One turn moves each row of this set onto another row. After a few examples, where does it send each row asked below?
dem: [ 15 -21   6  -6   2   5  20  19  18   1 -21   0 -13 -17   5   9]
Zako: [  0 -35  21  13  16 -19  12   5  23  27 -24   0   9  -9  -3 -23]
fove: [ 16  -5   4  -9  18  -5  17  -6 -25  17 -15   9  10 -23  11 -27]
zupe: [ -5  -8  33   2  23 -14  15  31   9   6 -16  31  22   5 -10 -22]
bek: [-13  -2  -3   3  11 -38   5 -11   0   5   0  13   7 -14  11  -4]
vule: [ 18  -6  31   9  24   2  17  -3  13  17 -13 -21  -8 -12   6 -33]
pugar: [ -7  -4  18   4  -2  -3   7  -4   9  26  -4   9  25 -31 -18  -3]
bukar: [  1   2  24   2  -9 -11 -13  -1   1  -5   1  -9  -6  20   7  -9]
vun: [ -2   1  26  -7   1 -24   5  -2   1  30  -5   1  11   6  13  10]
mimu: [ 10 -10  35 -18  20 -21  -9 -21   8  11 -14   4   5   0  -1 -24]
manu: [  5 -27  -2 -11   7  -7   6  27  22   9  -7   3  30  -7  -3 -31]
mir: [ 18  -3  18  -2  13  -1 -16 -13   9   2 -24   0   5  -6  23 -35]
lenov: [ -1  -2  49  13  17   8   6  19  -9   0  -3  -3  11   8  16 -12]
Mida: [ 31 -13  41   8  12   1   1  -7  12 -17  -6  11  20   8   2 -21]
fafin: [ 24   1  22  -5  37   1   6  11  15  23  -8  15  28  -3 -19 -12]
Fuz: [ 30   7  13  23 -15 -14  21   0  19 -14  -3   4   9  -7  -6 -17]
boki: [ 17   9  27   1  18 -11   7  51  10  -3  -7   8  10  -8  -9 -15]
Banil: [ 29   0   9  33   2 -17   1 -12  13  10   1  10  -1   0  12 -23]
bes: [  7   2   1  24  11 -20  23   6  10   7 -42  -9   7  -8  -5 -20]
Pipo: [  3 -27  -9  -8  22 -15  22   2  -6   1 -12  12   0   2 -11  -6]
reka: [-18   5  15 -10  16  -8   6  11   8   8   1  10  20  16   0   9]
Sagi: [ 21  15  35  -5   8 -29  -1  16   9  -4 -21  21  22  11  10  -7]
Bubi: [  4  13   0  -6   1   0  13  14   5   0 -10 -16  26 -28  13 -32]
peniv: [ 12 -22  20   8  15   2   8  26 -14 -19   3 -13   9 -12  -3   1]
zopud: [ 14  16   4  -1  12   3  16   8   3  -1 -24   2  10 -17 -32  -5]
kagu: [-19  -7  15 -10   6  -6  13  22  10  -7   9 -18  -2 -16  -2 -18]
Pido: [ 15  -5  28  21  -7 -35   1  18  -4 -10  12  12  12  -3   2  -9]
daruv: [ 17  -8  11   8  -3  -4  10  10  19  30  -7  11  11 -32  26  -5]
vimom: [ 14 -10  30  21   9  -6  23  13   7 -24   0 -15   8 -22  21 -11]
karo: [ 31   4  -3  18  16 -19  10  18  25  -4 -10  16  17 -18  10   3]

Pido turns into Sagi
bes turns into manu
Now these:
Bubi turns into Pipo
vun turns into Fuz
kagu turns into bek
boki turns into mimu

One turn moves each row of this set onto another row. After a few examples, where does it send each row asked below?
U: [ 10  -6   1   5 -16 -16  13  12   4  -8 -26  18  -4  -1  -1  -9  21]
G: [ 13   7 -28  -7 -11  -3  20  18   4 -15   1  -6 -13   2  22  -8  -2]
Q: [  4  23 -24  10   4 -12   2  15 -22  12  -1   3   2   7  15  16   1]
L: [ 17  15 -14  -5   1  13 -10   2  27 -16   1  -6   4 -15  19  -3 -13]
D: [ 24  -3  -9  22   2   3   4  -7  20  -7 -15  13  16   5  -3  -3 -21]
V: [  7 -32  -3 -12   3   7  -4 -10   6   2  -6 -15  18 -10  -6  -5   2]
N: [  3   2   4  -7  39 -10  10  -9 -13  -8   1  21   1   9  12  12 -11]
T: [-27  -5  -7  -6  -2   2  15   1   9 -28  -2  -6 -10   2 -12  31  12]
H: [ 20  -7  -9 -10  15 -22  16  15  13  -1   4  25   5  13  18  20   2]
K: [ -8 -17   5 -28  -3  -4  -3 -22   1   5  12   9   5 -12  15   6   1]
Y: [  4 -12  22  12  -2  -6   7  10  14  -9  13   9   3 -11 -24  18  -2]
J: [ -7   7  28   5   2  11   1  14   4   2  -2 -25  -9   9 -10  12  -8]
B: [ -6  10 -19  -8   0  -5  -7  11  -4 -15 -24  19 -22   8  -4  18   8]
X: [ 21   0   0  -5  14  28   5  -1   5  -7   1 -21   7  23  -6  11  -4]
P: [-28  -9  -4   9  12 -12  -6  10   0  -4  -7 -33   4 -11   1   5   8]
M: [-24   4  -6  29   7   5  30   3  -8   4   1   8   4  -1  -7   3   4]
F: [  8   0 -14 -11  18   0 -22   3  27   8  11  -5  16  11   8  19  13]
S: [-23  -3   0   4  15   5  13  -5   0  14   4   3 -11   8   9 -28   0]

V turns into H
N turns into S
X turns into G
Now these:
F turns into Q
J turns into L
U turns into Y

One turn moves each row of this set onto another row. After a few examples, where does it send each row asked below?
lizo: [  8   4 -11   8   1  -7   7  -2  -3  -9  -4  -3 -14  21   8  23]
Vorim: [ 11   6 -11  22 -19   1  -2   1  12  11 -14 -15  12 -30 -10  -2]
mifil: [  2   5  28   4   2 -15   2   2 -10 -20 -12  -2   0   2   5  10]
pomu: [  7  16  20   7  -9  17  -6  21   9  -4  -2 -26 -24  -9  23  -8]
lomut: [  8  14   5   9 -10  21  -1  23   9  -5   4 -26 -31   5  19  -3]
dafiz: [ 16 -10  12   9 -10 -13   2  -5 -12  -9 -10   2 -12   6   3  20]
dotu: [ 16   2   8  12 -16  15  -3  16   7  -2   6 -19 -41   0  18   1]
dipa: [ -1   9  -7 -13 -17   1   9  24   2  -7  37   9   8  -3 -17   2]
Fonir: [ 13  12 -17  23 -13   6 -15  13   8  17   1 -16   2 -32  -4  -2]
nide: [  6  -5  -1  20 -21 -10   9  35  -1   5  26  22   2 -19  14 -12]
rir: [ 14   4  24   7  -9   9  -5  24   2  -6  10 -11 -40  -1  14   0]
bupok: [  1  -2 -17  -3 -42  10  13   7   6  -6  23  -8  13 -10 -13  -5]
Sefuf: [ 17  -1  -9 -10   8   7  -3  30   6  -7   3   2  19  -8  -3  13]
luran: [  2  -8   4   1  13 -18  -4   2  21 -24  13   9  -7 -24  12  -1]
vitum: [  6  -7  10   7  10 -17   2  -4  20  -6  13  13  -8 -34  -1  -6]
kaz: [  9 -27  -8  14 -24   1  11   2  12 -33   3 -10  -3  -7  -8  -2]
kenak: [  1   7  27  -2 -33 -14  12   0   7 -10   3  -3 -19  14   9 -11]
dami: [ 10 -24   0  20 -24   8  11  10   6 -23  20 -11 -14 -14 -20 -14]
Zug: [ 13   9 -11  23 -18 -10 -19   8   6   5 -16 -11   9 -27   0   8]
Duku: [ -6   4 -20  26 -24  -2  18  26  11  -4  24   5   1 -11  20 -20]
Mami: [  1   7  24 -21 -18  -3  15   4  14  -8   6  -3  -7  12  21 -10]
dores: [ -1  11  -8   8   1  -5   5 -13   6 -10 -14 -15  -3   5  21  12]
dovu: [  0   4   4  21 -24  -5  10  39  -2   2  17  12  15 -21  12 -18]
doz: [  3  -8 -17  22 -23  -5  15  28   7   2  30  17  -5 -12  18 -13]
nales: [  1  -9  13   5  10  -4  -1   7  17 -17  26   2 -10 -35   3 -17]
git: [  8  27   2  -4 -24  -8  -1   8   6  19  -2  -3 -13  16  14   5]
vip: [ -1  19 -13  35 -10  -5  -3  23   4 -10  18 -12 -18  -7 -24  -6]
tiri: [ 15   3  29   2 -12  18  -3  27   0  -5   1 -19 -24  -6  15  -4]
Zubu: [  0   5  11  -1  -3   3  11   0  -3 -19 -19 -18  13   5  12   7]
subu: [ -9  23 -13  31   0 -14   9  11  16 -16  10  -6 -11  -4 -21  -5]
gom: [ -6  20 -10  30  -8 -15  -2  22   7 -28   3 -10  -6   4 -19   3]
nagap: [-10  11  -7   5 -23 -20  -3  -8  15  -3  32   7  -9 -29   2  -7]
mima: [  8  15   8 -21 -17   0   5   3  13  13  -1  -4  -3   8  26  -2]
Sib: [ 12   3  -6  -7  12  19  -1  31   9   1  17  -6  14 -21  -3  -5]
bif: [  8  16  12   5 -40 -10   6   7   0   4  -2  -5 -19  22   1   1]
bomi: [ -7   9  -7  27 -27  -1  14  32   6  -3  15   1  14 -19  17 -23]
misib: [ 10   9   0  -4  13   8   8  31   7  -1   7   3  20 -10 -18   3]
mutak: [-18  33  -3   3 -15 -14   0  16   8  -8  31   2   5 -14 -12  -7]
zimip: [  4   0  -1   0 -40  -6  -5  -2   4   9  17   0  11 -35  -4  -5]
Geme: [ 14 -26 -10  12 -17   7  23   4  13 -18  11  -3  -5  -5 -21  -3]

rir turns into dotu
git turns into mima
doz turns into Duku
Now these:
mutak turns into zimip
dores turns into Zubu
Geme turns into subu
Zug turns into Sefuf
Sib turns into nales

